In the rows, 128 means zero.
One turn moves every row onto another: examples first, then more rows asked
k_408: [117 132 122 131 137 101 173 129 133 109  97 126  98 125 145]
k_928: [123 151 124 143 132 121 145 109 140 125 126 116 128 120 152]
k_804: [120 158 131 144 117 117 119 122 110 113 106 141 130  92 140]
k_84: [134 168 133 133 124 129 101 140 138 140  98 144 121 129 163]
k_134: [132 142 120 108 125 101 116 142 149 107  93 145 100 150 175]
k_284: [120 158 136 122 124 166 137 134 142 115 113 112 105 134 182]
k_108: [102 148  99 139 128 100 113 136 104  94  93 161  98 124 141]
k_110: [108 153 122 145 109 112 112 127 111 118 108 140 130  94 153]
k_541: [ 93 152 116 130 139 130 158 132  98  84  93 132  85 112 149]
k_607: [126 160 127 133 115 124 110 138 145 141  99 137 119 126 169]
k_839: [110 167 136 129 105 158 111 146 106  98  89 141 117 114 175]
k_526: [103 147  97 136 124 103 113 134 108  94  88 157  95 122 135]
k_598: [ 99 150 102 137 127 102 106 134 103  88  98 149  98 117 140]
k_816: [119 145 136 100 143 123 160 139 142 102  93 120  89 139 188]
k_725: [125 142 138 103 141 129 162 143 142  97  95 121  91 141 187]
k_719: [118 142 135 109 133 130 165 145 153 104  95 115  91 140 188]
k_555: [113 137 122 131 145 103 172 130 133 113 101 116  96 120 145]
k_784: [131 144 121 108 127  95 119 143 154 112  95 147 102 145 179]
k_239: [133 157 132 140 142 124 143 110 142 124 118 120 129 120 153]
k_883: [ 86 148 110 134 139 133 155 137 102  80  98 127  84 110 149]
k_123: [116 157 139 139 128 153 157 124 108  89 106 117 127 112 166]
k_949: [110 158 116 107 127 128  99 150 110  81  89 152  88 140 183]
k_651: [128 168 139 125 131 163 134 135 136 113 105 119 119 139 182]
k_936: [131 144 124 106 123 101 113 146 152 113  97 139 102 142 181]
k_231: [106 160 136 122 105 156 106 148 108 105  95 140 109 115 182]
k_983: [105 152 134 136 118 152 146 123 104  87 121 118 116 106 162]
k_174: [ 96 148 118 129 143 132 157 137  95  82  96 132  83 113 150]
k_990: [105 162 113 106 129 131  99 145 117  85  92 149  84 139 185]
k_325: [106 158 115 109 116 126 100 150 123  80  90 151  90 134 183]
k_6: [113 135 122 132 148  99 173 128 136 116 100 129 101 123 145]

k_990 turns into k_526
k_607 turns into k_231
k_598 turns into k_883
And these:
k_123 turns into k_239

One turn moves every row onto another: examples first, then more rows asked
k_488: [123 147 100 112 141 117 105 157  77 127 149 120  76 170 102  83 131 120
 100  90 121 164 104 105 113 155 143 128 140 100 155 111 108 145 135 117
 119 143 104 104 125 122 121 128  99 125 132 160 172 121 147 143 148 151
 143 179 121 132 120 136 169 101 153 121 104 120 140 117 171 182 134  98
 131 174 142]
k_25: [133 146  95 123 159 104 152 120  99 116  88 125  70 123 147 125 151 140
 125 126 128 124 122 120 151 121 140 148 112 153 148 127 138 145 160 135
  88 142 148 151 101 156 121 138 135  95 134 122 139 133 107 136 141 155
 130 148 112 133 140 146 118 108 121  96  88 119 157 114 104 133 144  92
 152 142 161]
k_443: [106 143 116 113 109  82 136 175  76 104 109 141  81 125 154 111 153 117
  82 127 161 120 117 141 110  98 119 127 150 158 124  92 119 155 143 142
  82 114 129  92 126 144 121 171 126 115 133 150 151 138 123 154 159 146
 139 143 132 168 140 156 157 114 134  99  94 142 148 162 190 140 106 118
 134 156 161]
k_489: [108 139 130 109 141 113 121 159  83 135 149 125  69 166 108  89 129 114
 113 109 116 167 125 108 101 147 152 129 144 128 158 101 119 151 136  99
 111 145 116  93 142 121 130 130  95 120 114 161 162 114 125 140 144 135
 147 164 135 145 131 128 161 139 147 126 116 136 140 131 166 196 136 111
 115 184 130]
k_416: [138 147  79 121 138 116 161 141  97 122  76 118  68 102 147 119 159 134
 112 123 127 124 102 132 154  98 144 148 131 159 139 119 135 157 159 149
 100 144 162 145 115 141 106 127 131 117 145 127 128 125 125 130 156 132
 134 151 136 136 122 148 115 113 120  87  94 106 166 128 150 114 137  95
 142 127 134]
k_499: [123 152  91 112 151 110 155 129  98 126  86 125  62 112 146 136 156 136
 111 114 121 113 101 113 152 111 126 150 120 147 141 127 151 152 153 147
 106 142 151 154 104 147 117 130 134 105 139 126 135 128 120 132 153 152
 130 150 122 128 128 146 110 117 126 111  92  97 164 117 129 124 146  99
 145 130 142]
k_580: [139 143  87 116 147 113 158 139 104 118  86 116  70  96 150 116 151 141
 117 120 134 127  94 137 156 107 140 149 127 154 141 117 130 154 154 135
 106 151 159 154 117 145 104 113 130 114 141 126 126 122 116 128 167 128
 122 149 133 141 115 143 126 114 119  81 105 113 168 125 149 113 144  99
 142 128 131]
k_425: [107 142 129 103 135 118 124 160  76 133 154 118  65 158 113  84 129 106
 107 111 120 170 117 113 103 142 142 135 151 121 153 107 114 147 136 105
 110 142 122  99 148 116 127 135 102 131 113 168 156 105 140 135 152 129
 153 165 134 152 130 132 159 128 143 125 124 130 141 141 178 188 140 115
 114 171 120]
k_176: [135 140  97 118 134 108 102 159  80 123 142 119  86 176  98  72 130 127
 109  98 123 167 117 112 113 151 156 127 139 105 160 101 102 140 137 110
 113 143 109  98 122 128 122 127  96 114 133 151 172 124 132 147 142 148
 142 172 123 132 120 141 177 103 153 108  97 134 135 112 165 180 128  94
 129 186 149]
k_477: [115 136 125 105 124 109 122 164  73 125 147 112  75 161 107  69 127 111
 111 121 120 172 120 123 103 134 146 145 150 120 155  99 107 137 133 103
 100 135 133  96 147 123 127 138 102 123 115 161 151 103 132 136 151 122
 153 155 137 155 128 140 169 126 139 112 124 139 136 140 181 178 136 116
 107 172 119]
k_919: [133 143 100 120 169 104 153 121 107 113  96 128  71 115 151 125 146 147
 128 121 133 126 109 124 151 128 139 147 108 151 148 123 132 146 155 124
  97 151 146 157 105 158 117 120 132  92 131 122 135 130  98 135 153 150
 116 149 114 136 131 141 126 114 121  90 102 121 160 110 108 134 148  92
 152 142 155]
k_286: [110 140 121 122 117  77 133 169  83 105 108 148  82 135 153 113 153 122
  91 129 161 120 129 138 107 108 133 117 141 165 132  88 121 159 148 131
  80 119 121  87 119 149 127 169 121 101 131 142 157 147 108 163 148 156
 135 145 128 161 146 154 159 122 137  98  86 152 144 152 169 154 105 108
 140 171 177]
k_789: [ 96 147 129 117 132  83 135 160  84 110 119 156  72 133 159 130 155 117
  85 120 159 115 120 123 106 120 121 111 137 160 129  99 131 164 148 136
  87 122 109  93 117 141 128 168 122 106 126 150 162 147 117 162 148 170
 135 154 119 157 148 149 149 122 141 117  90 137 149 151 161 165 111 105
 147 167 177]
k_518: [ 91 149 124 108 124  87 138 166  76 110 121 149  70 123 160 127 154 112
  75 118 158 116 108 127 108 110 108 121 145 152 121 103 128 162 143 145
  89 116 118  98 125 137 124 170 129 119 128 156 155 137 132 155 160 160
 139 152 125 164 141 151 147 115 137 118  99 128 152 161 183 151 113 116
 140 152 162]
k_343: [140 139  90 115 122 109 105 167  76 118 137 110  90 170  95  61 129 124
 106 103 126 171 113 123 116 140 155 137 147 102 157  98  95 134 135 115
 110 138 121  99 129 128 118 130  99 121 136 153 165 118 139 142 149 134
 145 167 128 139 117 143 180  96 148  99 101 135 136 121 183 165 126 102
 121 176 137]
k_937: [124 147  98 109 164 111 155 130 105 123  94 125  65 104 150 133 148 143
 115 111 128 118  93 119 152 119 126 150 116 144 141 125 143 152 150 135
 111 151 148 161 109 150 114 115 132 106 135 127 134 124 112 130 165 145
 117 150 123 135 120 140 119 118 126 103 104 105 167 115 130 123 151 101
 147 132 138]
k_77: [127 145  93 107 128 116 107 165  73 123 146 111  81 163 100  72 130 119
  97  95 125 168 102 114 116 142 140 136 148  96 151 108 100 140 134 122
 117 138 116 104 131 121 117 130 103 133 134 162 165 114 154 138 155 138
 148 174 127 139 115 140 173  94 148 113 107 120 141 125 190 166 133 105
 124 166 131]
k_662: [117 132 126 112 130 105 119 163  79 128 141 119  79 171 102  74 126 117
 117 119 116 169 129 117 100 139 155 138 144 127 161  93 113 142 133  96
 103 139 127  90 143 129 129 134  95 111 116 155 158 112 116 141 143 127
 147 153 139 147 130 136 170 138 144 114 114 146 135 130 167 187 131 112
 108 187 129]
k_743: [149 144  83 133 146 109 158 131 100 110  79 118  76 113 148 109 155 138
 127 135 135 134 122 140 155 109 158 146 123 164 146 118 120 149 165 136
  83 144 160 143 111 150 110 135 133 106 141 126 132 130 111 133 143 135
 134 150 125 140 135 148 122 106 116  70  91 128 161 125 124 124 134  87
 149 138 153]
k_787: [148 139  91 126 153 107 156 131 107 108  87 120  77 106 152 108 148 145
 130 129 140 135 110 142 155 116 154 147 119 160 148 114 120 148 160 125
  92 153 157 150 113 153 107 117 130 102 138 121 129 126 102 133 156 131
 120 147 125 143 125 146 132 110 117  69 102 130 161 119 126 122 142  89
 148 140 148]

k_25 turns into k_743
k_77 turns into k_488
And these:
k_919 turns into k_787
k_425 turns into k_489
k_789 turns into k_286

One turn moves every row onto another: examples first, then more rows asked
k_310: [103 136 113 162 117 126 120 114 129 134 141 163 137 131 130 121 136 136
 101 145 121 148 153 116 142 124 129 164 132 148 117  97 119]
k_721: [146 138 142 135 132 120 110 112 123 118 163  84 115 157 140 119 147 126
 127 110 156 143 120 116 164 134 124 128 110 127 133 118 157]
k_251: [122 108 155 138 120  99 141 102 117 120 135 137 140 117 148  95 119 139
 126 134 135 145 133 105 145 148 122 149 116 116 141 110 167]
k_745: [141 134 139 102 123 123  96 119 137 182 148 128 131 124 125 125 127 154
 115  99 117 156 122 108 171 120 100 153 111 158 153 123 137]
k_696: [159 124 115 101 123 159 121 134 152 140 164 143 147 134 139  75 136 118
 122 119 121 147 129 118 154 120 109 133 118 152 140 120 134]
k_852: [152 123 135 143 122 115 136  99 132 137 159 155 103 128 139 126 138  91
 111 120 107 117 108 127 148 154  88 173 136 119 136 108 140]
k_227: [101 127 116 133 117 138 109 122 133 125 143 147 139 136 121 106 123 142
 102 129 135 156 153 131 131 132 134 164 115 145 118 100 115]
k_401: [127 145 153  96 127 129 109 107 142 173 141 123 129 127 110 115 141 134
  99 101 112 137 121 108 171 128  97 151 106 155 155 118 144]
k_181: [119 124 145 135 111 112 129  93 116 140 156 166 145 111 135  89 129 140
 134 143 131 143 116 106 138 146 114 147 135 103 130 107 144]
k_413: [132 123 141 138 122 104 136 100 112 142 146 148 144 119 158  81 133 128
 128 151 124 129 122 104 148 152 116 139 138 119 132 123 162]
k_496: [121 140 151  99 141 135 107 117 132 167 152 125 122 125 130 117 134 143
 107  72 103 133 121 114 163 127 101 165  98 133 151 101 146]
k_460: [134 125 110 123 146 149  93 117 119 176 163 105 149 134 128 135 115 113
 132 109 107 163 117 104 152 156 128 156  97 128 165 110 135]
k_52: [157 163 127 130 117 124 109 124 134 120 173  88 117 152 140 115 138 126
 134 105 150 129 128 109 177 150 123 142 122 126 145 107 153]
k_490: [101 132 121 130 127 119 121 122 116 140 128 144 135 142 144 113 123 150
 107 134 116 151 151 130 138 115 136 148 127 144 129  86 128]
k_866: [144 126 133 142 109 117 123 110 133 131 169 148  91 122 150 113 126 103
 119 120 118 118  99 131 140 151  97 174 139  98 153 119 144]
k_364: [137 135 139 134 143 138 109 135 140 117 160  89 115 144 146 129 141 147
 119 120 145 128 123 108 148 140 130 119 124 124 144 120 152]
k_476: [147 123 123 109 126 169 115 122 167 137 154 128 132 145 132  88 125 119
 134 122 124 158 137 113 166 125 116 128 143 138 127 135 136]
k_973: [112 111 116 141 139 128  98 129 152 185 161 122 100 123 146  99 136  79
 122 107 127 114 119 121 149 139 101 138 113  96 136  93 135]
k_641: [126 118  94 145 146 142 112 117 139 154 139 101 124  92 148 108 142 116
 107 121 108 130 147 134 132 152 138 159 104 141 116  87 123]
k_142: [157 139 122 104 120 152 112 114 159 137 158 124 129 122 126  86 127 135
 151 124 128 150 132 106 159 109 118 132 130 132 137 126 150]
k_582: [150 138 123 164 116 137 117 109 126 143 157 144  96 129 140 127 139  94
 115 125 125 119 106 112 142 148  89 160 153 100 145 123 144]
k_311: [152 122 112 156 152 148  97 109 139 166 170 118 151 148 118 119 112 113
 139 114 124 151 113 100 126 139 116 152  96 112 160  96 137]
k_363: [109 109 122 143 141 137 107 135 155 175 155 132  93 129 144 110 138  77
 130 122 114 125 131 147 135 133 100 153 117 106 119  97 134]
k_665: [134 144 116 151 125 128  98 122 115 128 158 137 131 130 128 109 134 106
 122  97 122 148 125  78 188 157  96 142  98 143 109 118 162]
k_792: [124 119 114 149 114 125 100 137 157 162 162 125  99 106 146 103 134  81
 117 109 115 117 128 146 138 143  86 150 106 127 123  91 151]
k_753: [105 119 153 146 129 102 131  96 124 138 150 143 150 120 147  94 122 123
 128 145 128 133 124 112 145 140 124 158 132  94 130 114 158]
k_807: [111 131 116 145 114 114 122 117 114 157 127 149 147 126 140 114 130 152
 101 123 131 147 144 116 147 138 143 157 124 145 111  88 116]
k_358: [132 152 113 146 119 144  96 125 127 142 173 116 141 140 121 121 134  99
 142 105 117 154 135  97 173 169  85 128 101 136 132  91 158]
k_761: [128 138 109 151 136 143  95 104 121 138 171 141 120 143 121 113 135 102
 144 107 117 151 142  87 182 161  88 141  93 151 138  99 163]
k_918: [110 126 123 159 125 132  97 121 156 181 162 119  99 120 142  99 141  84
 114 107 124 136 113 147 152 138  95 160  93 108 111  99 153]
k_369: [132 106 109 137 133 144 115 108 139 161 156 106 125 103 138 100 170 127
  89 104 106 129 135 126 148 149 106 169  98 141 119  99 117]
k_453: [156 133 134 148 115 118 124 107 122 135 160 159  97 128 144 125 128  82
 128 110 109 120 112  92 132 149  98 154 146 128 148 109 150]
k_292: [138 117 109 148 143 151 115  99 138 151 149 112 131 103 151 103 146 121
 106 116 105 148 144 145 139 143 116 182  95 155 124  88 118]
k_810: [127 108 116 145 144 126 127 116 128 158 141 106 123  98 158 100 174 119
  96 122 114 128 143 136 152 139 129 172  91 145 118 104 124]
k_36: [124 124 114 134 146 143  99 114 128 175 165 107 153 155 133 123 120 109
 128 109 111 154 129 100 136 131 117 160 104 116 179 113 139]

k_852 turns into k_810
k_496 turns into k_364
k_807 turns into k_866
And these:
k_918 turns into k_490
k_476 turns into k_761
k_369 turns into k_251
k_142 turns into k_358

One turn moves every row onto another: examples first, then more rows asked
k_619: [124 133 124 121 121 142 124 130 128  97  98 159 108 117 116 133]
k_433: [155 134 151 128 129 145 109 109 104 153 134 145 125 142 121  90]
k_720: [142 115  99 162 135 120 130 113 134 112 128 176  95 168 118 126]
k_250: [154 123 144  99 142 154  95 108 110 138 120 143 124 122 106 107]
k_38: [153 127 148 121 125 148 103 111 103 154 127 143 127 131 114  99]
k_73: [150 123 147 110 129 151  97 110 104 147 120 144 128 123 107 106]
k_324: [134 115 121 158 161 143 155 110 148 102 132 146 114 141 122 122]
k_528: [140 114 102 165 118 126 128 119 127 114 124 173  95 159 118 129]
k_954: [174 129 147 122 136 151 110 103 100 134 132 146 110 132 111  82]
k_969: [129 143 124 137 148  93 139 105 121 120 125 162 118 157 120 120]
k_642: [129 101 113 135 163 135 146 102 143 104 126 141 120 125 101 141]
k_561: [148 112 122 166 103 154 105 123 143 126 138 155 126 147 114 111]
k_13: [155 125 144  96 157 155  99 104 120 129 122 145 124 131 111  99]
k_130: [132 140 124 105 128 133 134 116 133  87 105 156  99 122 110 125]
k_594: [160 134 147 103 163 152 106 101 121 128 127 146 120 139 119  89]
k_974: [167 114 141 121 161 153  95 110 102 137 121 153 127 134 111  99]
k_170: [140 109 100 141 105 133 123 117 128 105 116 167  87 138 101 136]
k_182: [148 113 118 168 128 142 105 115 147 129 144 161 132 163 120 106]
k_536: [146 114  97 131 149 117 129 100 137  96 124 172  89 158 103 131]
k_317: [138 112 101 158 105 132 126 122 126 111 117 170  91 147 111 134]
k_435: [171 115 143 118 145 138 102 100  95 144 128 147 121 131 101  95]
k_21: [159 109 113 108 119 136 112  92 150 103 139 145 108 130  79 115]
k_545: [150 111 120 146  91 159 106 120 143 114 134 148 115 130 100 113]
k_870: [133 107 117 145 170 140 150 106 148 100 128 145 118 135 113 132]
k_571: [134 118 125 165 121 138 164 111 134 113 136 137 109 132 113 121]
k_967: [174 124 145 121 136 141 109 101  95 140 132 144 115 131 104  87]
k_886: [158 111 113 131 158 119 111  89 156 116 150 155 125 163  98 109]
k_978: [158 139 152 126 143 145 112 105 111 144 137 147 121 148 126  84]
k_729: [135 146 124 105 140 116 142 102 133  90 116 157  96 135 110 118]
k_300: [118 129 124 140 119 135 120 135 121 113  99 163 120 126 123 137]
k_262: [168 117 143 124 160 160  96 112 106 131 121 154 122 134 119  91]
k_658: [122 137 124 150 139 101 131 118 118 130 118 163 128 155 125 129]
k_314: [130 100 115 135 145 129 146 100 136 110 127 137 119 116  91 144]
k_917: [145 109  95 122 137 125 126 102 135  94 120 169  86 145  97 135]
k_811: [161 110 112 112 146 126 112  84 154 105 147 150 115 146  86 112]
k_97: [158 138 151 115 158 148 111 101 119 134 135 149 121 148 125  85]
k_83: [132 111 122 155 115 132 160 107 129 117 134 133 110 121 101 130]
k_252: [168 112 141 118 152 143  96 104  98 144 124 152 127 132 103  99]
k_785: [153 112 116 154 152 128 109 101 154 123 150 161 130 171 112 107]
k_759: [133 120 123 167 141 143 162 112 142 108 136 143 109 141 124 117]
k_699: [155 108 117 123  97 152 108 106 146 105 135 145 109 123  87 116]
k_888: [170 124 146 125 152 164 103 112 108 127 122 153 115 135 120  85]
k_352: [174 128 146 125 142 160 109 109 103 128 127 149 112 134 118  80]
k_297: [145 108  97 126 118 129 124 108 130  97 115 166  85 136  94 137]
k_457: [119 131 124 152 128 119 123 130 116 127 108 166 129 140 126 135]
k_258: [136 149 125 117 148  99 145  97 129 103 123 158 106 148 114 116]
k_407: [144 116  98 147 149 117 130 105 138 104 128 176  93 167 112 126]
k_334: [131 105 119 141 125 127 152 103 128 118 130 134 114 116  91 140]

k_619 turns into k_658
k_21 turns into k_561
And these:
k_252 turns into k_954
k_407 turns into k_297
k_571 turns into k_870
k_250 turns into k_433

